Each path is a new rotation, seen through one point. The rows after it are directions, each followed by how far the rotation turns it, in deg/step (0 if it stays put).
Each turn is a multiple of 5 degrees from 10 to 175, or 0.
Each row of a path follows its step; steps can be skipped.

step 5: -1.39  -2.69  1.28  2.69  -1.75  -1.35  -0.95  0.24  -0.66  0.39  -0.40  -3.41  -0.85  0.28  -1.51  1.55  -0.94  -2.35  1.37  0.42  1.29  -0.77  0.58  -1.45  0.36  3.14  -1.42  3.16  -0.06  1.19  -1.42  -0.44  -0.48  -1.11  -1.17  -1.39  3.02  -2.69  -0.06  1.76  0.46  -0.83  1.03  -0.12  0.97  -0.81  -0.08  0.16  -1.04
step 6: 1.79  -3.66  1.23  1.87  1.35  1.32  1.51  1.00  -1.07  -1.26  1.04  -0.80  1.48  -0.58  0.14  -2.17  -0.83  -0.63  0.85  1.74  -1.86  3.23  0.83  0.70  1.92  1.01  -0.62  1.06  0.42  -4.29  0.88  -0.44  1.29  0.61  1.86  0.40  0.85  -1.34  -1.71  -1.88  -0.65  0.31  1.86  0.99  -0.73  -0.27  -0.64  -1.20  0.26
step 8: -0.22  -0.94  0.02  2.53  -3.64  -1.71  0.70  0.60  -0.31  -2.86  -1.05  3.40  -1.47  0.33  -0.55  -0.72  2.23  2.44  0.76  1.53  0.73  -1.15  -0.25  2.59  -0.54  0.55  -1.07  0.86  0.73  0.47  -0.78  0.82  0.11  1.93  0.70  -2.14  -1.19  0.34  1.18  0.53  -0.68  -3.40  0.90  0.44  -0.05  -1.99  -1.79  -0.33  0.80
step 13: -1.22  2.25  1.05  -1.19  -0.23  -0.62  -2.87  1.29  0.17  0.09  -0.84  0.21  0.03  -3.16  -1.01  0.48  -2.12  -1.88  1.17  -1.16  -1.23  -0.13  0.28  -1.39  -2.65  -0.59  -0.53  -1.62  0.05  0.15  1.81  -1.09  -1.77  0.84  2.94  2.30  2.86  -0.94  -0.22  0.64  0.36  -0.57  1.58  -0.34  0.24  -2.19  2.60  -0.14  2.45
step 24: 0.76  -1.28  1.08  0.36  0.84  -0.85  -1.10  1.40  -1.40  2.72  -0.12  3.09  -1.17  0.81  -0.44  -1.24  0.34  -0.68  2.83  -1.71  -1.10  0.57  1.15  0.13  -0.46  -1.76  -1.04  -0.85  -0.04  -4.86  0.62  -1.43  1.10  1.23  -0.13  -1.51  -2.41  2.15  1.19  -1.35  1.90  1.11  1.45  -0.30  -0.36  0.06  0.00  -0.92  2.57
step 28: -1.89  1.24  -1.98  -3.01  2.94  -1.98  1.00  0.42  3.16  -0.76  2.03  -1.40  -0.47  -0.53  1.58  -0.68  2.17  -0.91  -1.00  1.09  -0.07  -0.27  0.62  -1.48  0.52  0.98  -0.69  1.30  -0.49  -1.93  0.88  2.21  1.51  0.58  -1.75  4.52  0.42  0.04  -0.94  -0.23  1.66  0.64  0.73  -0.67  0.91  -0.56  0.82  1.32  -0.11
step 29: -2.33  0.51  -1.27  -1.44  -0.95  -1.98  1.13  2.40  1.10  -1.50  0.11  1.15  0.96  0.05  -0.64  -0.38  -0.39  2.50  -0.14  1.50  -0.35  -1.09  -3.40  -2.19  -1.23  1.42  2.57  -2.20  0.80  1.46  0.20  -0.70  -0.47  1.33  0.60  -0.15  0.58  -0.25  0.55  -3.46  -0.04  -0.14  -0.18  -0.26  -1.81  -3.05  -1.02  -1.96  -2.66
Directions:
0.78  -0.06  0.68  -0.32  -0.35  0.13  -0.37  -0.84  -0.66  0.73  -0.34  -0.52  -0.10  0.24  0.38  -0.35  -0.48  -0.49  0.41  0.01  0.10  0.18  0.19  -0.98  -0.85  -0.10  0.11  -0.39  -0.01  -0.23  0.10  -0.19  -0.51  0.00  -0.27  -0.21  0.18  0.41  0.41  0.46  0.38  0.00  -0.15  0.24  -0.38  0.09  0.47  -0.19  0.79 : 35
0.39  -0.63  -0.62  -0.49  -0.75  -0.47  -0.19  0.36  -0.40  0.10  -0.09  0.02  0.68  -0.45  0.75  -0.29  -0.06  -0.60  0.01  0.75  0.56  -0.17  0.21  0.21  -0.24  -0.18  0.00  0.32  -0.08  -0.04  0.36  -0.08  0.05  -0.26  -0.45  0.18  -0.09  -0.78  0.90  -0.75  0.03  0.08  -0.02  -0.28  -0.27  0.47  -0.36  0.48  -0.66 : 10
-0.80  0.73  0.09  0.08  -1.18  -0.01  -0.53  -0.23  0.61  0.05  -0.53  0.56  -0.06  0.51  0.90  0.07  -0.54  0.26  -0.09  -0.18  -0.15  -0.17  -0.18  -0.24  0.43  -0.03  0.25  0.26  0.03  -0.33  -0.08  0.46  0.01  -0.21  -0.34  -0.15  -0.12  -0.43  0.08  -0.16  -0.78  0.50  0.83  -0.01  -0.44  -0.36  0.02  -0.15  0.54 : 85
-0.08  -0.68  0.22  -0.23  0.45  1.21  -0.29  -0.06  -0.69  -0.12  0.59  0.27  -0.59  0.04  0.59  0.01  -0.57  -0.36  -0.38  -0.27  0.01  -0.31  0.27  -0.22  0.37  0.70  0.02  0.53  0.15  -0.02  0.02  -0.11  0.18  -0.37  -0.12  0.71  0.50  0.53  -0.36  -0.45  -0.63  -0.09  0.29  -0.15  0.09  0.80  -0.48  -0.13  0.15 : 85
-0.25  -0.07  -0.61  0.32  -1.00  -0.07  0.36  0.12  -0.23  0.02  -0.16  0.00  -0.07  0.39  0.33  0.20  0.11  -0.31  0.10  -0.71  -0.27  0.11  -0.58  -0.23  -0.53  0.72  -0.10  -0.17  0.05  -0.26  -0.25  -0.15  -0.34  -0.21  0.49  -0.69  -0.03  -0.08  -0.48  0.16  -0.20  -1.09  0.00  0.13  0.70  0.91  0.38  0.76  -0.43 : 100

step 1: 1.78  1.54  1.43  -0.65  2.10  1.15  -0.13  2.64  0.94  0.47  0.87  1.95  1.90  -0.47  0.07  -1.26  -0.67  2.31  -2.12  -0.39  -0.75  1.40  0.64  1.53  -0.06  -0.32  0.42  1.26  0.57  -0.99  -0.59  0.70  1.23  0.96  0.16  0.97  -2.00  -1.25  -0.27  -0.24  -0.46  -0.58  2.12  -0.75  -0.45  -1.45  0.86  -0.99  -0.87
step 4: 1.67  -0.41  0.49  -0.89  0.69  -2.26  0.51  1.18  1.47  -0.09  1.22  0.00  -1.07  -0.23  -0.98  -1.93  -0.79  -0.39  -0.11  0.16  -0.67  -1.22  -1.20  0.15  -0.36  0.55  1.20  0.99  -1.43  -0.95  -0.87  -1.94  -0.13  -0.93  -0.40  1.93  1.36  -2.60  -0.15  -1.67  -0.84  -2.27  0.34  -0.38  -0.59  -3.76  -1.14  0.07  0.02
step 7: 0.50  2.32  0.09  0.55  0.21  -0.66  1.06  0.16  -0.27  -0.18  -0.13  0.67  -1.83  2.47  -0.86  0.85  0.27  0.46  0.35  0.33  0.90  -0.45  0.28  0.41  2.49  2.82  -1.46  -0.43  0.88  -0.54  0.40  -2.41  -1.32  0.09  -1.24  1.46  1.88  1.14  -0.55  -1.07  -2.64  -0.69  -0.60  0.85  -1.62  -1.42  -0.77  -1.42  -0.86
step 12: 1.93  0.98  -1.20  2.63  1.47  0.61  1.25  2.13  1.85  1.41  0.52  -1.53  0.51  0.06  -0.05  -0.40  -0.10  0.74  -1.16  -1.21  0.81  -0.95  0.57  -0.53  0.14  -0.22  -0.27  -1.14  -2.23  0.49  -2.78  0.45  -0.83  -2.30  1.55  -0.96  0.72  0.97  0.23  1.27  1.47  -0.63  0.36  1.28  1.21  -1.68  -0.63  1.65  -0.09
step 17: -0.03  1.41  1.92  -0.67  0.07  -0.26  -0.33  1.21  0.87  -1.44  4.08  -0.45  2.53  -1.10  -1.45  -0.49  0.15  0.20  -0.19  -1.16  -1.33  0.03  0.73  0.63  0.57  0.00  -0.02  1.52  0.68  -2.55  1.52  0.27  0.50  -0.44  -0.17  1.15  -0.24  -1.80  0.75  0.83  -1.73  -1.63  1.12  0.90  -0.88  -0.75  -0.60  0.26  -1.65
step 23: -0.48  1.37  2.10  0.45  1.42  -0.94  0.21  0.64  -1.00  -0.72  -0.48  -0.10  -1.68  0.61  0.03  0.42  1.16  0.22  -0.77  -0.11  0.42  -1.39  -0.34  0.63  0.15  1.43  -2.55  -0.42  -2.00  -1.46  0.34  -3.18  -0.03  -1.34  -1.01  0.04  0.59  0.01  -1.23  -0.13  0.56  0.02  -2.04  -0.70  0.05  -2.84  -1.26  -2.18  2.08
step 30: -0.08  2.33  0.56  -1.28  -0.11  -1.19  -0.47  0.71  3.14  0.45  2.64  1.63  0.90  0.76  -0.05  0.09  -1.23  0.18  -0.55  0.13  1.14  0.52  0.58  -0.12  0.07  1.64  -0.88  1.33  -0.37  0.45  0.89  1.31  0.27  -1.78  -2.07  0.57  2.11  1.29  -0.07  -1.43  -2.35  -1.30  -1.26  -1.02  -0.60  -0.77  -0.27  1.16  -0.49
Directions:
0.44  0.90  -0.42  0.05  -0.63  0.11  0.06  0.42  0.05  -0.56  0.27  0.57  -0.29  0.50  0.17  0.19  0.81  -0.25  -0.32  0.39  -0.51  -0.02  -0.47  0.05  0.42  -0.37  -0.86  0.09  -0.25  -0.90  -0.21  0.44  -0.11  0.06  -0.28  0.71  -0.06  -0.10  -0.10  -0.23  0.39  0.14  -0.43  -0.25  -0.07  0.93  0.29  -0.03  0.41 : 45
-0.32  0.09  0.53  -0.14  0.27  0.16  -0.20  0.61  0.18  -0.17  -0.11  0.54  0.67  -0.26  -0.33  0.05  0.18  -0.37  -0.13  -0.36  0.25  -0.16  0.13  -0.22  -0.72  0.48  -0.36  -0.28  -0.07  -0.43  0.43  -0.71  -0.01  0.51  -1.02  -0.05  -0.05  -0.06  0.72  0.12  -0.21  0.19  -0.20  -0.63  0.66  0.25  -0.20  1.28  -0.07 : 115
-0.25  0.51  0.16  0.27  0.24  0.16  -0.08  -0.21  -0.54  0.21  -0.45  0.02  1.17  0.34  0.27  0.37  -0.37  0.48  0.18  -0.21  -0.25  0.59  0.19  0.44  0.25  -0.20  0.15  0.55  -0.16  -0.21  0.08  0.32  -0.26  0.91  -0.52  0.55  0.49  0.95  -0.23  -0.24  -0.13  -0.57  -0.32  -0.21  0.46  -0.04  -0.15  -0.69  -0.59 : 175
-0.02  -0.01  0.83  -0.11  -0.60  -0.24  0.51  -0.19  -0.38  -0.16  -0.18  0.15  -0.04  -0.40  -0.19  0.03  0.27  -0.39  -0.32  0.10  0.30  0.09  -0.19  0.41  0.04  -0.39  0.43  -0.59  -0.44  0.48  0.27  -0.09  0.33  0.44  -0.57  -0.81  -0.77  0.54  -0.42  0.34  0.11  0.66  -0.44  -0.10  0.37  0.28  -0.18  -1.02  0.83 : 140
-0.14  0.59  -0.55  -0.22  -0.27  0.43  -0.04  -0.91  -0.35  0.31  0.29  0.52  0.23  -0.58  -0.33  -0.38  0.61  0.14  -0.67  -0.30  -0.45  -0.01  -0.32  -0.08  -0.11  0.48  0.40  0.00  0.09  -0.17  0.04  -0.09  1.25  -0.15  0.35  -0.07  0.11  0.02  -0.12  0.55  0.56  -0.36  0.34  -0.63  -0.11  0.06  -0.81  -0.05  -0.63 : 20
0.25  -0.44  -0.48  0.32  0.21  -0.48  0.36  0.61  -0.07  0.21  -0.20  0.49  0.10  0.30  0.05  -0.21  0.09  -0.47  0.39  0.46  0.24  0.47  0.04  -0.05  0.04  0.56  -0.37  -0.22  -0.10  0.58  0.01  -0.01  1.03  0.22  0.18  -0.26  1.20  -0.35  -0.58  -0.45  -0.65  -0.36  -0.72  -0.15  -0.12  0.30  -0.70  -0.05  0.41 : 95
